In the data rows, the value 128 means zero.
Some points, each followed by its number:
[210 149 173  92 124  66 136 141 161 119 105 120 146 104  96 159 152 115
 150 180 162 116 103 141 126 115  84 157 126 151  83 109 155 118 170 139] 0
[ 40 104 116 149  90 145 102 119 138 187 150 154 134 150 153 125 129 115
 105  90 128 139  92 107 138 149 163 112 103 118 162 155 144 106 103 127] 1
[142 138 150 104 181 100 124  96 127 131 162 120 168 127 130 148 129 160
 128 146 162 139 160 107 126 138 152 168 115 163 106  75 200 106 125 150] 2
[ 85 138 173  58 147 156 124  96  93 176 150 131 134 138 130 171 129  81
 207 124 105 173 194  95  92 115 141 123  81 163  83 121  99 152 159 150] 3
[108 138  94 138 101 145 136 164 127 153 128 154 123 138 119 114 118 149
 139 135 105 128 103 141 205 149 152 134 137  95 162 143 132 129 103 127] 4
[164 160 105 126 135 100 147 119 116 153 117 131 134 150 164 114 129 160
 116 180 151 150 148 152 149 104  95 123 137  84 117 121 132 152 182 127] 5
[164 149 173 104 181 179 102 107 138 108 128 131 123 104 119 125  95 149
 150 135 151 139 148 107 115 104 118 134 160 151  72 121 155 106 125 150] 6
[187 160 127 138 135 100 147 153  93  85 105 120 157  93 107 137 140 149
 150 191 117 105 126 152 149 138 118 168 160 151 117  87 155 118 125 116] 7
[142 138 105 149 158 167 124 141 138  85 128 142 101 104 119 125 118 137
 128 158 173 128  92 118 160 104 152 180 126 129 106 121 132 118  91 127] 8
[119 126 173  92 101 122 124 130 127 153 128 109 123 138 153 159 140  92
 173 146 117 162 160 107 126 138  73  89 103 151  83 143  87 140 170 139] 9
[130 138 116 126 135 122  91 119 138 108 105 131 112 116 130 125 152 126
  94 146 151 105 126 129  92 126 107 101 137 129  61 155 132 106 114 150] 10
[130  92 127 183  79 111 192 130 104 187 139 120 157 240 107 159 118 115
 195 158  72 128  81 118 171 183  84 168  92  95 196 121 132 174 159 127] 11
[153 126 127 149 147  77 158 107 172  97 139 109 123 127 107 114 106 160
 105 112 162 162 126 118 115 160 118 157 149 151 162  98 144 118 159 127] 12
[ 97 149 150 115 135 134 102  85 116  74 128 154 123  93 107 103 140 137
  82 146 139 105 148 129 115 115 141 123 171 185 129  98 155 106 114 105] 13
[108 138 116  81 181 156 136  96 104 119 128 109 134 127 119 137 140 126
 150 146 105 128 126 152  92 138 141 134 149 106 151 109 144 129  80 173] 14
[  0  70  94 149   0 201 113 209  70 232 162 120  21 240 198 159  95  92
 184  45  38 162  81  62 115 160 141  78  47 106 162 222   0 152  91  93] 15
[210 160 150 126 135  77 158 130 161 108 139 142 101 104 107 159 106 126
 150 158 151  82 137 107  92 126 118 146 160 151 106  75 166 152 182 161] 16
New points follow, each followed by the number of its nearest point above by angle, seen from the average point of the numbered points.
[ 74 138 195  58 169 179 124 107 127 164 128 154 123 138  85 159 129  69
 218 112  60 116 194 141 115  81  95  78 149 129  83 121  99 163 125 184] 3
[ 63 149 116 115 124 190  57 130 161 119 117 154  89  70 130  69  95 126
  94  67 173 128 148 152 138  81 152 101 194 118 106 155  87 106 103  93] 13
[ 63 160 150  81 101 190  68 130 116 153 128 131  78 138 153 125  72 115
 150  67 117 150 171 118 126 104 129 101 194 129  95 143  53 129 148 127] 15
[130 126  94 171  79 111 124 141 116 187 117 109 112 183 119 148  84 149
 150 146 128 150  81  95 160 160 129 202 137  95 162 132 121 129 114  82] 11
[108 138 127 171 124 134 136 141 161  85 128 154 168  70 119  69 152 137
  71 169 173 128 126 129 149 104 107 146 149 163 129 121 178 106 137  93] 13
[ 97 115 139  92 101 134 158 141 104 119 128 131  89 172 130 171 106 103
 173  90 117 128 137 107 138 171 141 134 115 185 106 109 144 140 137 116] 15
[153 149 161 160 169 156 136 119  93  74 139 154 112 127 153 103 140 137
 139 112 128 139 160 163  92  81 129 123 149 118 117 143 121 118 159 150] 6
[119 126 116 104 101 100 136 141 116 119 128 131 134 116 141 114 129 126
 116 124 128 150 148 129 171 138 141 157 103 118 174 132 121 118 148 105] 4
[164 115 127 126  68 100 170 187 104 164 150 120  89 195 130 171 106 126
 184 146 117 116  92 107 160 149  95 191 103 118 140 132 121 152 137 116] 11
[130 126 116 171  90 122 147 153 104 153 139 109 101 172 141 137 106 149
 116 158 128 128 115 107 171 160 129 146  70 118 162 143 110 129 148 105] 11
[176 149 184 149 147  66 124 130 104  85 139 176 123 150 164 148 129 103
 161 112 128 139 137 129  92 115  95 134 149  95  95 109 166 140 216 173] 16
[ 97 115 150 138 124 145 102 130 104 119 128 142 123 127 153 103 129 115
 139 112  72  94 126 118  92 115 118 112 137 129 174 121  87 152 125 139] 15
[ 51 115 150  70 147 167 102 107 138 153 117 188  89 104  96 125 174  47
 128  78 139 105 137 129 104 104 141  89 103 140  83 143  99 106 114 116] 3
[176 149 105 183 113 100 147 119 172 131 139 142 112 116 130 114 140 126
 105 124 173  71 103 129 126 115 141 146 149 140 129 121 155 118 137 127] 16
[153 138 116 115 101 111 124 119 116 153 117 109 112 150 130 148  72 149
 139 158 139 150 115 107 160 149 107 202 160 106 129  98 132 140 125  93] 11
[153 115 105 138 124 122 147 130 183 131 139 131 157  93 119  92 140 137
 116 146 139 139 115 107 104 138  84 112 137  95 174 132 110 118 170 139] 12
[119 115 150 138  90 134 136 164 161 187 117 120 123 138 130 193 129 103
 150  90 128 128 103 118  92 126 141 134  92 106 117 121  53 140 182 150] 15
[153 138 127 183 147 145 113 130 138  74 139 165 112 104 107  92 129 137
 116 135 184  94  92 141 149  81 163 168 126 140 140 132 144 106 114 116] 8
[ 97 194 184  36 147 156  79 130  82 119 117 131  78 116 141 193  95 103
 218  90  94 116 160 129  92 104 152 101 194 151  49 109  76 140 137 150] 3
[119  92  94 126 181 134 147 107 138 119 128  97 202 116 119 125 152 149
 105 158 162 139 148 118 126 149 141 112  81 151 140 132 189  84 103 139] 2
[130  92 105  92 147 145 124 119 138 153 162 120 191 127 107 114 163  92
 139 146 128 150 182 107 115 126 107 101  81 185 106 121 121 106 103 161] 3
[ 40 115  82 126  90 145 113 164 116 131 139 142  89 161 186  92 129 126
  48  78 139 116  69 152  92 104 141  89 126  84 174 211  76 140  80 105] 1
[164 104 139 138 124 111 158 130 138 142 117 120 101 161 119 137 118 103
 173 101 128  94 103 107 126 149 141 123 137 129 151 109 121 129 148 127] 11
[108 115 127 126 135 111 113 130 116  97 128 142 134  70 153 114 118 115
 105 135  83  82 148 129  92  92 129 112 149 129 117  98 132 140 125 173] 13
[ 74 126  82 149 147 145  79 141 149  97 117 176 123  25 153  58 163 137
  37 124 139  60 115 163 104  58 163  89 149 129 140 143 144 106  57 127] 13
[ 51  70 105  92 124 167 124 107 104 176 139 109 146 150 164 159 129 126
 173 101  94 162 148  84  81 149 163  78  81 163 140 155  99 118 114 127] 15
[164  81 150 160  79 100 158 119 104 153 139 109 134 206 130 137 129 137
 116  90  83 105 103 129 160 183  84 157 115  72 196 143 110 140 137 116] 11
